(in the rows, 128 means zero)
One turn moves each row of this set onto another row. After a few examples, where does it send each row asked below?
z12: [ 98 153 142 102 126 124 115 154  94 111 128  85 135 147 125 142 155]
z313: [112 130 124 110 112 152 107 170 111 135 116 154 156 133 134 149 116]
z591: [148 145 126  94 135 139  85 128 106  87 110  84 134 128 115 126 132]
z553: [140 155 143 108 112 107  90 130 152 131 109 109 122 148 140 185 119]
z139: [107 117 139 134 115 123  90 147 104 102 100 151 128 127 118 131 159]
z315: [134 124 143 103 125 117  93 137 131 105 129 107 140 142 185 128 138]
z22: [130 142 140 122 120 120 106 140 136 153 118 112 172 119 104 171 132]
z718: [145 139  92 125 125 136 107 126 153 129 106  87 147 141 137 123  97]
z237: [137 162 140 116 102 106 100 115 128 114  97 102 118 153 144 177 138]
z888: [148 127 124 123 120 113 116 143 112  86 125 106 130  96 165 128 132]
z361: [140 119 156  85 128 108 122 144 122 155 133 118 144 132 151 141 111]
z747: [127 113 130 127 124 107 112 129 137 151 147 150 125 168 115 151 132]
z346: [127 119 147 120 106 129 121 151 127 152 138 134 134 115 126 152 174]
z867: [152 106  99 143 113 165 111 141 131 122 126 120 108 127 124 163 128]
z554: [104 150 123 141 119 135 104 127 127 150 127  82 110 140 140 166 112]
z742: [136 153 141 135  96 135 103 162 112 137  76 114 121 126 138 149 104]
z238: [172 124 133  92 129  95 113 171 139 125  92 112 134 125 125 134 146]
z76: [118 107 131 109 124 118 111 107 115 116 122 105 118 137 157 142 178]
z598: [120 135 122 143 117 119 125 128 103 134 107  75 114 123  93 118 139]
z666: [135 136 123 107 116 122  99 137 168  76 119 115 135 144 111 155 145]
z324: [150 124 119 113 122 116 118 146 115 154 130 114  90 103 109 110 130]
z870: [120 114  95 130  93 126 115 151 132 104 147 132 107 133 147 113 138]
z740: [136 121 147  76 104 121  74 156 121 133 123  92 134 123 132 124 118]
z524: [140 118 106 123 142 141 121 153 101 122 134  81 144 135 142 109 122]
z652: [112 114 108 117  99 126 110  94 114 138 107 128 102 143 152 128 130]
z137: [147 121 107 101 135 121 119 114 153 132 106 136 160 107 139 130 130]
z863: [141 105  95 101 148 101 123 135 131 130 122 132 113 132 112 105 141]
z734: [151 136  91 109 110  84 104 141 133  92 108 100 101 125 124 120 127]
z621: [111 135 119 109 116 113 106 143 127 142 107 107 170 118 109  97 122]
z581: [125 126 119  90 128  83 106 114 125 135 108 133 147 136 164 136 134]
z613: [149 120 102 106 104 141 125 160 148 148 146 110 105 138 100 140 127]
z477: [114 140 121 127 120 125 102 140 117 114 142 113 113 174  80 134 140]
z50: [126 122 123  92 133 147  72 153 131 145 107 130 111 166 116 140 122]
z351: [127 120 135 111 125 122 100 147 138 100  85 110 168 161 111 126 150]
z284: [128 150  99 145 141 123 118 132 150 102  96 117 147 143 102 138 114]
z146: [144 126 102 122 117 161 115 130 112 154 126  87 122 117 121 116 149]
z753: [126 148 139 132 101 126 137 140 126  96 128 132  96 131 135 159 157]
z754: [120 150 116 137 115  98 129 128 118 107 112 114 150 136 128 165  89]
z171: [112 137 157 129 112 129 138 147 109 151 125 123 133 111 135 143 158]
z790: [150 147  92 127 118 108 114 170 131  80 123 115 132 137 111 152 118]
z773: [156 148 138  91  90 101 103 133 131 129 117 115 110 154  96 143 153]
z118: [108 116 102 128 121 102 127 166 121 110 117 136 120 148 151 159 104]
z491: [145 124  92 115 136 118 105 111 123 129 128 142 107 135 128 151  91]
z791: [104 150 112 119 125 125 111 150 109 134 143 109 125 166  87 146 114]
z261: [132 121 101 151 136 133 131 134 127 131  94 103 122 134 170 151 135]
z955: [140 142 135 105 127 120 123 147 105 124  80 108 124 102  86 134 124]
z110: [121 131 120 121 114 120  88 140  68 126  97 113 106 161 127 137 126]
z939: [137 128 109 119  95 132  80 147 143 130  78 132 109 129 121 162 156]

z742 moves to z313
z621 moves to z491
Where do these go?
z315 moves to z146
z613 moves to z666
z351 moves to z652
z237 moves to z171
z554 moves to z22
z524 moves to z718

